A single turn carries every row of the set below to another of its rows. Some are shown first; where does it send the rows asked next?
tezo: [-2.61 -0.31 -2.14 1.35 0.58 -1.02 -1.79 1.77 -0.41 -2.06 2.99 -2.85 2.69 1.64 0.33 0.68 -0.95 -0.45 -1.12 -2.09 -0.88 2.28 -0.25 -2.62 1.48 0.70 0.53 4.02 -1.22 -0.64 2.27 0.52 0.04]
pep: [-0.36 -0.84 -0.75 -2.16 -0.74 0.48 1.30 1.84 -2.50 -0.09 -0.60 -2.91 4.52 2.61 2.82 1.52 1.32 -0.79 -2.62 -1.17 0.35 0.41 0.89 1.84 0.26 1.98 -1.96 0.52 -0.75 0.50 2.93 -0.34 -0.13]
sova: [0.72 0.55 0.40 1.74 -1.75 -1.61 1.97 1.68 -0.15 -1.57 0.17 0.25 -2.78 0.60 1.04 -3.00 -2.34 1.79 0.12 0.82 -1.46 3.25 -0.37 0.22 2.50 2.85 -0.54 0.94 0.28 0.17 -0.13 0.23 3.36]
Fov: [-1.53 0.82 -2.92 2.27 -1.17 -1.21 0.97 0.55 -1.20 -2.86 3.34 -2.41 0.42 1.01 -1.48 -0.64 0.14 1.85 -2.82 0.95 -1.93 -2.51 -1.52 1.68 -0.57 2.05 0.44 0.33 0.82 -0.88 3.14 3.93 -0.42]
fure: [-0.36 -0.99 0.12 -1.59 0.82 0.52 1.13 0.28 2.07 -1.24 -1.97 -2.37 1.36 -1.40 -2.15 -2.21 0.29 0.05 -0.29 -0.35 -2.49 0.61 2.05 2.49 -1.73 -0.44 -0.69 -2.30 -1.73 -0.73 -1.47 -0.16 1.88]
bilu: [-0.14 0.92 -0.19 2.59 -4.73 -2.46 -1.15 -0.24 -4.48 -0.74 2.42 -0.27 -0.06 1.27 -1.84 0.12 1.62 2.21 0.19 2.62 -0.66 1.48 2.26 -0.81 2.27 -0.51 -3.20 4.82 -0.70 -2.13 1.87 -0.73 1.80]
rapas: [-0.03 -1.07 -0.23 -2.58 1.45 0.51 1.82 0.06 1.44 -1.04 -2.41 -3.02 1.10 -0.21 -1.22 -1.47 0.73 0.11 0.08 -0.94 -1.95 0.18 2.50 2.91 -2.25 0.32 -0.63 -1.93 -1.75 0.35 -0.14 0.22 1.67]
gep: [-1.58 2.98 -1.26 -2.92 -1.91 -2.09 0.59 -0.15 -2.78 -3.01 -1.84 -1.65 -1.23 -0.47 -2.06 0.75 0.14 -0.12 -0.64 -1.15 -3.54 -1.91 0.87 -1.77 2.20 -1.94 -0.27 1.67 0.64 -2.56 -0.21 1.28 -0.17]
fale: [-0.99 0.62 -3.45 0.21 1.76 1.92 -0.14 -0.67 -2.32 -1.63 0.63 -0.30 3.80 1.55 -2.52 2.23 3.03 0.78 -2.29 1.59 -2.40 -0.16 1.33 2.44 -1.64 -2.49 -0.51 2.09 -2.51 -0.62 2.70 0.17 4.35]
sepe: [-0.11 1.55 0.14 2.06 -4.03 -1.77 -1.13 0.90 -4.84 -0.37 2.59 -0.44 -0.37 0.90 -1.62 1.18 2.20 2.15 0.58 2.41 -1.87 0.94 2.44 -1.18 1.31 0.52 -3.53 4.90 -1.60 -1.40 2.13 0.06 1.50]
Dozol: [0.80 -1.61 -5.39 1.20 -1.77 -0.90 4.96 1.71 -0.84 0.09 1.92 -0.69 1.88 2.00 -2.86 0.11 0.15 1.36 -0.71 -0.11 -2.22 -0.12 1.54 -0.75 0.37 -2.28 -0.62 0.79 -1.90 -2.52 3.92 0.80 0.15]
fufa: [0.01 0.80 0.42 1.55 -1.55 -0.80 2.68 3.74 -2.30 1.77 -0.21 -2.19 0.82 1.20 -0.06 -1.21 2.59 -0.44 -1.64 0.98 0.06 1.14 4.43 -1.21 3.13 -0.36 -0.47 0.83 0.39 -2.17 4.37 -2.29 0.77]
kebu: [-2.30 2.30 -1.01 -2.96 -2.30 -1.94 0.45 1.18 -2.59 -2.97 0.10 -2.21 -0.43 0.78 -1.07 1.10 0.87 -0.72 0.03 -1.51 -3.84 -1.84 1.74 -2.24 1.37 -1.92 0.08 1.54 -0.04 -3.37 -0.06 1.84 -0.02]
pon: [-0.84 -1.88 -0.75 2.33 -2.69 0.17 -2.06 -0.35 -0.71 1.26 0.02 -0.61 2.07 1.02 1.01 -1.12 1.48 0.54 -2.18 3.58 2.82 1.71 1.99 1.67 -2.76 1.17 -3.08 -1.57 0.82 -0.65 1.36 0.68 0.82]
visat: [-1.15 1.96 -1.86 -0.57 -0.20 1.66 -0.12 -1.01 -1.62 -0.79 -3.23 2.48 0.37 2.64 1.19 1.35 0.10 -0.69 -1.18 1.80 0.86 4.34 2.80 -1.34 1.85 -1.77 -0.46 -0.14 0.47 -1.79 -0.48 -1.89 2.52]
dafe: [-1.26 2.13 -2.27 -0.76 -1.21 2.76 -0.20 -0.09 -1.41 -0.28 -2.34 2.43 0.85 2.60 2.05 1.78 -0.09 -0.33 0.14 1.80 0.32 3.44 1.60 -2.07 2.46 -2.02 -0.67 -0.20 0.90 -1.47 0.29 -1.83 2.66]
Pake: [-0.65 1.96 -3.02 -0.57 -0.63 1.90 -0.49 -0.46 -1.77 -0.48 -3.35 2.19 0.60 2.30 0.83 1.89 0.58 -0.46 -0.22 1.75 0.36 4.14 2.30 -1.65 1.95 -2.37 -1.17 -0.57 1.20 -0.93 -0.03 -1.33 2.63]
Deko: [-1.85 0.83 -2.11 1.84 -1.52 -1.40 0.63 0.85 -1.79 -3.52 3.10 -1.82 0.55 0.30 -0.93 -1.83 0.38 1.90 -3.31 0.48 -1.36 -2.13 -1.52 1.77 -1.23 2.03 1.60 0.13 0.29 -1.02 2.67 3.79 0.05]
zuf: [0.72 -1.34 0.31 -2.47 0.55 0.92 1.30 0.87 1.27 0.27 -2.22 -2.98 1.89 0.42 -1.32 -2.17 0.21 0.33 0.48 -0.38 -1.98 0.24 2.31 2.65 -1.71 -0.34 0.06 -2.14 -2.31 -0.94 -0.44 0.16 2.85]
saru: [0.82 1.53 0.53 1.82 -1.94 -0.52 2.80 2.63 -0.31 -0.69 0.49 0.64 -2.31 1.21 0.94 -2.45 -1.32 3.21 0.72 1.15 -1.70 2.92 0.74 -0.78 2.85 3.09 0.73 0.71 -0.15 -0.67 0.44 0.43 2.71]
tusem: [-0.16 1.67 -3.12 -0.51 -0.85 1.22 -0.07 -0.72 -1.23 -0.86 -3.04 2.04 0.58 2.16 1.16 2.38 0.07 -0.38 -0.95 1.91 0.00 4.05 1.97 -1.53 2.38 -2.46 -1.58 -0.35 1.70 -1.12 -1.08 -0.99 3.18]
muku: [1.92 0.06 -0.45 1.84 -2.37 -0.51 -2.51 -0.75 -1.05 0.29 1.29 0.51 -0.57 2.83 -3.25 -0.42 1.66 1.04 -2.43 -0.91 -1.83 -0.39 3.43 -3.33 3.64 -0.06 1.13 0.41 -0.85 -1.24 -0.96 1.48 -0.06]
Rezi: [1.10 1.99 0.22 2.01 -1.48 -0.57 2.33 1.76 0.39 -0.64 0.52 -0.65 -2.65 0.53 0.38 -2.94 -1.31 1.72 0.29 1.01 -0.79 3.76 1.00 -0.52 2.88 3.30 -0.27 0.45 0.87 -0.07 0.74 -0.36 2.83]
did: [-2.37 0.80 -1.70 2.06 -0.66 -1.68 0.29 -0.11 -2.23 -2.76 2.73 -1.72 0.46 -0.36 -0.82 -1.15 0.41 1.95 -3.41 0.77 -1.03 -2.27 -1.47 1.87 -0.99 2.59 1.87 0.27 0.52 -0.79 2.79 3.34 0.26]
tesa: [-1.20 0.67 -3.89 0.61 1.81 0.60 0.27 -1.58 -3.20 -1.77 0.61 -0.31 3.81 -0.14 -3.43 3.06 2.92 1.69 -2.04 1.70 -1.98 0.31 2.20 2.62 -1.39 -2.28 -0.41 1.58 -1.27 -1.22 1.95 -0.63 3.29]
somo: [1.19 -1.17 -1.00 -1.49 -1.22 1.86 -0.85 -0.08 0.74 -1.61 -1.23 1.57 1.99 2.95 -2.98 -1.62 1.64 2.12 -3.04 -1.34 -2.91 -1.18 0.55 0.17 -1.15 0.77 -2.67 2.93 -2.99 -0.07 0.65 2.03 -0.29]
regab: [-2.08 2.45 -0.70 -2.55 -1.60 -2.20 1.03 0.27 -1.97 -2.88 -0.60 -2.25 -1.29 0.56 -1.81 1.41 -0.05 0.19 -0.45 -2.05 -2.86 -0.58 1.39 -2.42 1.58 -2.27 -0.10 2.71 0.28 -3.00 -0.32 1.94 -0.59]
Subag: [0.11 0.94 -0.11 2.60 -3.87 -2.70 -0.75 0.05 -5.47 -0.39 1.83 -0.29 -0.19 1.11 -1.33 0.82 1.61 2.53 0.15 2.49 -0.44 1.73 2.11 -1.18 0.85 0.56 -3.46 4.71 -0.92 -2.16 2.61 -0.35 1.85]
redu: [-0.17 -0.78 -0.83 1.76 -3.00 1.34 -2.77 -0.36 -1.01 2.04 -0.53 -0.54 1.95 1.90 0.77 -1.10 0.45 0.58 -0.58 3.55 3.03 0.93 1.98 0.97 -2.33 1.35 -2.69 -2.00 -0.90 0.13 1.37 0.84 0.56]
nofo: [-1.02 0.66 -3.77 0.48 1.47 0.80 0.31 -1.01 -3.25 -2.10 0.46 -0.31 3.60 1.11 -2.97 2.88 3.40 1.98 -2.39 1.33 -1.53 -0.03 1.90 2.63 -1.87 -2.77 -0.58 2.07 -1.62 -0.68 2.29 -0.04 3.35]
gigeg: [-0.60 -1.25 -1.29 2.31 -2.63 0.71 -2.01 -1.21 -1.05 1.04 -0.37 -0.61 2.27 1.96 0.78 -1.64 1.23 0.00 -1.46 3.89 2.34 0.25 2.12 1.99 -1.82 1.75 -3.31 -2.69 -0.32 -0.36 1.68 -0.47 0.77]
ker: [-2.23 1.20 -0.05 0.77 1.20 1.43 -1.75 2.56 -0.56 -2.49 -0.58 2.45 0.69 2.29 -1.00 -2.85 -0.45 -0.26 -0.91 0.13 0.33 0.96 2.88 -0.99 0.53 2.62 -1.26 2.59 -2.35 1.16 1.29 -2.98 1.38]
timu: [-0.72 -1.85 -0.67 2.23 -2.43 0.27 -2.44 -0.10 -1.57 1.44 -0.21 -0.65 1.76 1.74 0.59 -1.52 0.86 0.40 -1.37 3.49 2.80 1.45 1.69 2.25 -2.64 1.47 -2.55 -2.15 -0.11 -0.47 1.55 0.44 0.56]
Zisi: [1.57 -0.24 -3.80 0.20 -1.49 0.59 2.21 -0.38 -3.02 -0.17 0.43 2.47 1.07 3.83 -1.34 0.62 -0.68 0.19 -0.93 0.31 0.48 -1.30 3.96 0.41 1.38 1.04 -0.02 -3.55 -2.09 0.79 0.12 -1.07 1.14]
sibe: [0.10 -0.75 0.06 -1.90 1.29 0.67 1.22 0.69 1.60 -1.05 -2.25 -2.85 1.22 -0.16 -1.74 -1.72 0.44 0.23 -0.02 -1.00 -2.66 -0.09 1.64 2.77 -1.63 -0.62 -0.84 -2.60 -1.76 -0.46 -1.23 -0.32 2.34]
Nadu: [0.57 1.01 0.66 2.03 -1.74 -0.89 2.30 1.64 0.07 -1.36 -0.18 -0.01 -2.34 0.75 1.20 -3.43 -1.44 2.20 0.62 0.50 -1.71 3.19 -0.16 -0.61 2.89 2.80 -0.05 0.17 0.31 0.03 0.42 -0.02 3.15]
fofu: [-0.02 0.88 -0.88 1.61 -3.79 -3.00 -0.57 0.18 -5.45 -0.31 1.29 -0.16 -0.53 0.74 -1.63 0.68 1.21 2.23 0.24 2.72 -0.46 1.07 2.04 -0.40 0.87 0.11 -3.87 5.23 -0.18 -1.68 2.91 -0.48 1.99]
lila: [-1.91 1.22 -2.97 1.99 -0.84 -1.38 0.56 0.99 -1.22 -2.72 2.70 -1.62 0.66 1.49 -1.00 -1.06 0.67 1.66 -3.17 1.05 -1.40 -2.79 -0.38 1.13 -1.63 1.82 1.72 -0.08 -0.56 -0.77 2.63 4.85 0.52]
Mapev: [-1.12 -0.38 -3.55 -0.21 1.29 0.82 0.16 -1.47 -3.12 -2.69 0.44 0.30 3.73 1.56 -2.86 2.29 2.69 1.57 -2.35 1.50 -2.56 0.16 1.66 3.47 -1.30 -2.69 -0.36 2.50 -2.12 -1.17 2.20 0.23 2.74]
Rebi: [-1.26 3.09 -1.28 -2.75 -1.95 -1.67 0.62 0.40 -2.72 -3.15 -0.85 -1.91 -1.03 -0.07 -2.18 1.21 0.24 -0.47 -0.15 -1.67 -3.67 -0.97 1.13 -2.53 1.68 -1.94 -0.57 1.72 0.23 -3.09 -0.40 1.36 -0.37]

redu turns into lila
gigeg turns into Fov
Where do these go?
Deko turns into Nadu
tesa turns into fofu
somo turns into muku

